cols: D H T X
zefab: 2.613 0.207 1.320 -2.543
ginod: -5.665 -6.597 -3.808 2.705
kag: 8.076 6.306 8.207 2.958
Fupok: -3.767 -6.794 -1.745 -1.646
mub: -2.548 -3.555 2.356 7.022
rez: 6.052 5.665 6.064 -0.262
down: 8.207 -1.745 2.356 | T
has: -6.794 -1.745 | yes
has: 0.207 1.320 | yes
has: -5.665 -6.597 | yes

cols: U E G L
duno: -7.397 0.601 -3.964 1.830
duvu: 1.162 0.343 -1.082 0.827
bomot: -3.780 -3.434 -1.422 0.397
find: -3.434 -1.422 0.397 | bomot
has: 0.602 -3.964 1.830 | no

cols: B A Q J R P M Y W
Zodar: 1.242 -0.807 1.718 -1.433 3.431 -4.125 -6.690 -5.536 -1.751
Tiseg: 2.757 2.917 -0.254 -0.991 6.238 -6.211 5.579 -5.823 -0.277
domu: 2.757 2.917 -1.124 -0.991 6.238 -6.211 5.579 -5.823 -0.277
Fima: 1.242 -0.807 1.718 -1.433 3.431 -4.125 7.260 -5.536 -1.751
find: 2.757 2.917 -0.254 -0.991 6.238 -6.211 5.579 -5.823 | Tiseg
down: 2.917 2.917 | A
find: 1.242 -0.807 1.718 -1.433 3.431 -4.125 7.260 -5.536 -1.751 | Fima
down: -5.823 -5.823 | Y
down: -1.751 -0.277 -0.277 | W
down: -1.433 -0.991 | J

cols: N V Z K S C
Pota: 0.374 7.641 0.193 0.838 3.634 4.272
bab: 0.657 -8.217 -2.965 5.800 -0.544 -2.054
tugis: 0.193 7.641 0.193 5.861 -0.415 -1.888
zakog: 0.672 -8.049 -2.948 5.847 -0.451 -1.947
find: 0.374 7.641 0.193 0.838 3.634 4.272 | Pota
howmany tugis: 0.193 | 2
down: 5.800 5.861 5.847 | K

cols: vis nar Bagad donul sab Lavol ruz
fip: 0.400 1.018 4.429 0.616 -1.892 5.624 -2.255
Moma: 0.520 1.347 5.815 0.781 -2.384 7.354 -2.958
gen: 0.503 1.290 5.590 0.781 -2.384 7.085 -2.845
find: 0.520 1.347 5.815 0.781 -2.384 7.354 -2.958 | Moma
has: 5.624 -2.255 | yes
find: 0.503 1.290 5.590 0.781 -2.384 7.085 -2.845 | gen
find: 1.347 5.815 0.781 -2.384 | Moma

cols: ves gar bufid bula
nevur: 7.083 9.404 7.469 -8.673
gobo: 7.083 9.404 7.018 -7.354
Loru: 7.083 9.404 7.018 -7.574
find: 7.469 -8.673 | nevur
has: 7.083 9.405 7.018 | no
howmany nevur: 7.469 | 1
find: 7.083 9.404 7.018 -7.574 | Loru

cols: Guk mapu zuvo fenip Tenu tig Pab
dadap: -0.589 3.181 -1.342 2.828 2.085 -7.288 1.009
pova: 0.896 1.100 -2.645 0.054 -2.288 -2.311 -1.017
Fug: -0.657 -0.006 0.366 -0.115 -0.149 0.988 0.280
puge: 0.129 0.259 -0.067 0.305 0.820 -0.661 0.421
kagod: -0.580 -1.098 1.910 -0.112 -0.479 0.622 -1.189
Bori: 0.281 0.676 -1.226 0.193 -1.117 -1.501 -0.543
rodi: 0.002 0.060 0.300 0.313 0.586 -0.701 0.054
Pul: 0.120 0.259 -0.086 0.392 0.139 -1.319 -0.244
led: 0.092 0.192 -0.318 0.153 -0.660 -0.956 0.414
vuta: -0.538 0.863 0.863 1.710 -1.130 0.863 0.863
lin: 0.092 0.192 -0.318 0.153 -0.660 -0.956 -0.578
nusos: 0.331 0.277 -0.538 0.182 -0.290 -1.088 -0.322
has: -1.319 -0.244 | yes
has: 0.676 -1.226 0.193 | yes
has: -0.322 -1.088 -0.290 | no
howmany vuta: 0.863 | 4
has: -0.660 0.153 -0.318 0.192 | no
has: 0.182 -0.538 0.277 0.331 | no

cols: Zugil dizef pipak pogud
bere: 3.914 4.558 3.004 3.003
Bulos: 3.914 3.914 3.004 3.004
fik: 3.004 3.914 4.558 0.921
howmany fik: 0.921 | 1
find: 3.914 3.914 3.004 | Bulos
howmany Bulos: 3.003 | 0

cols: Zuf doz Poga maten ratos Kogiz Gosuf Dis
Poku: -7.745 3.534 2.308 -1.087 -0.253 0.069 4.607 -1.522
pib: -3.585 1.833 -0.359 1.214 -1.334 1.686 2.617 -0.757
bafub: 0.753 0.314 1.758 -0.847 -2.571 2.378 -1.435 2.437
Taf: -3.585 1.833 -0.359 1.214 -2.093 2.235 1.675 -0.293
Kisuk: -1.115 0.437 -3.200 3.833 -0.505 1.490 2.289 -1.722
sizov: 0.753 0.314 1.758 -1.404 -3.190 2.886 0.479 0.753
robig: -0.266 -0.266 1.253 -0.848 -2.104 1.961 -0.848 -1.057
lup: -2.337 0.916 1.550 -1.047 0.310 -0.510 2.812 -1.789
sofep: -0.956 0.951 0.353 -0.040 -2.254 2.253 -0.210 1.373
dirip: -1.839 0.004 -3.563 3.216 4.053 -3.325 -0.727 -0.700
down: 0.951 0.004 | doz
find: -0.848 -2.104 1.961 -0.848 | robig
down: 0.310 -2.254 | ratos
find: 0.437 -3.200 3.833 -0.505 1.490 | Kisuk
howmany robig: -0.848 | 2

cols: doli pok mefu pil kab Kefon remub nifo Vok
Sog: 3.940 -1.575 -0.522 -1.323 -5.317 -2.134 5.208 4.277 3.075
gupu: -2.639 2.832 1.696 4.481 1.564 4.480 -3.685 -1.940 0.841
Tegod: -0.743 1.504 1.978 2.418 -5.375 -4.817 -2.660 6.117 3.464
ralel: -3.414 0.082 0.619 0.195 -4.817 -5.375 -2.660 -7.687 -7.545
down: -1.323 4.481 | pil
howmany gupu: 4.481 | 1
find: -4.817 -5.375 -2.660 | ralel
has: -2.660 -7.687 -7.545 | yes
has: -4.817 -5.375 | yes
find: -0.522 -1.323 -5.317 -2.134 5.208 4.277 | Sog

cols: dufu Lalo Luba peg vonob fopep gese
Nud: 3.055 -3.012 0.289 -3.012 0.872 4.807 -1.103
Vofoz: 3.055 -0.068 0.289 -3.012 7.023 -5.982 3.264
bero: 2.545 -5.120 2.378 -2.017 -3.460 4.908 -5.959
Gozo: -1.108 -1.714 -6.399 -2.011 -4.749 2.981 -3.935
rab: -3.651 -1.752 0.795 5.406 1.403 -5.330 3.952
Feper: -1.119 -3.612 5.239 -5.648 6.614 -4.993 4.364
mok: -1.072 -2.214 2.924 3.999 -1.312 -2.715 6.262
riv: -0.850 1.926 -3.559 -3.875 -1.102 -4.707 -1.118
gez: 2.545 -5.120 -4.836 -2.017 -3.460 4.908 -5.959
mev: -3.162 -1.846 0.983 4.855 -0.108 -4.875 5.082
funeg: 1.986 -5.006 -1.720 -1.119 -3.613 5.239 5.239
sig: -3.162 -1.846 0.983 4.855 0.476 -4.747 4.557
howmany funeg: -1.120 | 0
howmany Nud: -1.104 | 0
down: -2.017 -2.011 5.406 -5.648 3.999 -3.875 -2.017 4.855 | peg
down: 6.614 -1.312 -1.102 -3.460 | vonob
has: 6.614 -4.993 | yes
find: -1.119 -3.613 5.239 5.239 | funeg
find: -0.108 -4.875 | mev

cols: galut zenu Zugut mov Vapir zodop tazu Nok
tik: -5.576 0.889 -2.380 1.578 8.670 -8.404 -1.334 -0.822
furo: -2.408 -0.081 -3.286 3.252 5.024 -4.236 1.915 -3.206
Zono: 1.456 0.782 3.851 -3.692 -6.036 2.544 -2.256 -3.692
gel: -6.825 1.835 -1.673 0.941 7.380 -7.287 -2.360 0.997
nugo: 0.648 0.702 3.129 -2.856 -4.334 3.659 -0.678 2.348
Luk: -0.317 2.545 0.804 -0.649 -2.966 2.545 0.804 2.545
has: 1.835 -1.673 0.941 7.380 | yes
howmany Zono: -3.692 | 2
find: -0.081 -3.286 3.252 | furo
has: -0.081 -3.286 3.252 5.024 -4.236 | yes
down: -1.673 3.129 | Zugut
howmany Luk: 2.545 | 3

cols: nufo raf Tesu bet dud
zafop: -1.205 1.944 0.141 5.258 -0.477
Kuz: -9.226 -0.036 3.153 2.253 -0.092
Rugis: 3.191 3.191 -6.414 -6.414 3.191
bor: 4.330 -3.267 -4.046 -1.404 -0.882
sipek: 3.568 -5.235 3.153 2.253 2.733
Pum: 1.773 -0.934 -1.842 3.192 -0.934
kule: -2.755 1.719 -3.894 -0.048 -2.507
Bulet: 1.773 -0.934 -1.842 -3.009 3.306
nilaf: 3.568 -5.235 -1.039 2.200 -2.351
down: 0.141 3.153 -6.414 -4.046 3.153 -1.842 -3.894 -1.842 | Tesu
down: 3.191 -0.882 | dud
howmany Rugis: 3.191 | 3
howmany Pum: -0.934 | 2
find: 4.330 -3.267 -4.046 -1.404 | bor
has: -3.894 -0.048 -2.507 | yes
down: 0.141 3.153 -6.414 -4.046 3.153 -1.842 | Tesu

cols: kav peku fut pufu
gutu: -2.375 -4.443 0.364 6.134
boki: 2.620 4.123 1.201 2.942
rava: -0.954 -0.954 4.833 4.833
kif: -0.528 -7.698 3.469 3.507
Muf: -0.114 0.355 -0.406 1.563
Podan: -3.499 -4.443 -4.443 -4.443
pezug: -1.202 -0.140 -4.645 2.567
Vules: 0.970 2.999 4.832 3.708
moli: -6.590 0.354 -6.590 0.354
find: -3.499 -4.443 | Podan
howmany moli: 0.354 | 2
howmany rava: 4.833 | 2
down: -4.443 -0.140 2.999 0.354 | peku
find: -4.443 0.364 | gutu
howmany Podan: -4.443 | 3

cols: Vaz zulin Dapu luz
zasi: -0.419 4.974 -0.475 0.361
dasu: -0.227 -6.638 -1.579 -1.061
tola: -0.267 0.313 0.257 -0.121
kir: -0.060 0.436 0.313 0.257
Bak: -0.406 1.466 -1.315 -0.580
Dov: -0.855 -0.742 -0.713 -2.307
gabis: -0.962 -2.213 -0.726 -2.261
volu: -0.617 7.104 -0.017 0.277
nasos: -0.267 0.313 0.257 0.436
down: -2.213 7.104 | zulin
find: 4.974 -0.475 | zasi
find: 0.313 0.257 0.436 | nasos

cols: donu vabat vefa Rofug nirib nevo Tefa
veb: -0.457 -1.035 -2.864 -2.967 0.890 -0.674 -1.494
vuto: 0.572 2.636 -1.739 -1.935 -3.657 1.965 0.204
rasob: 3.714 -1.160 -1.025 -0.799 -3.835 5.133 -1.493
Barum: -0.614 0.486 0.864 -0.479 -0.344 -0.666 -1.635
Mibi: -0.242 1.408 0.051 2.128 8.065 1.545 -1.483
koba: 1.545 1.408 2.128 -0.242 0.051 8.065 -0.601
refa: -0.285 2.952 1.765 1.110 0.291 -0.078 0.520
zolel: -0.209 -0.011 -0.233 -1.227 0.033 -0.281 -1.954
has: -0.674 0.890 -2.967 -2.864 | no
down: -2.967 -1.935 -0.799 | Rofug
find: -0.242 1.408 0.051 2.128 8.065 1.545 | Mibi

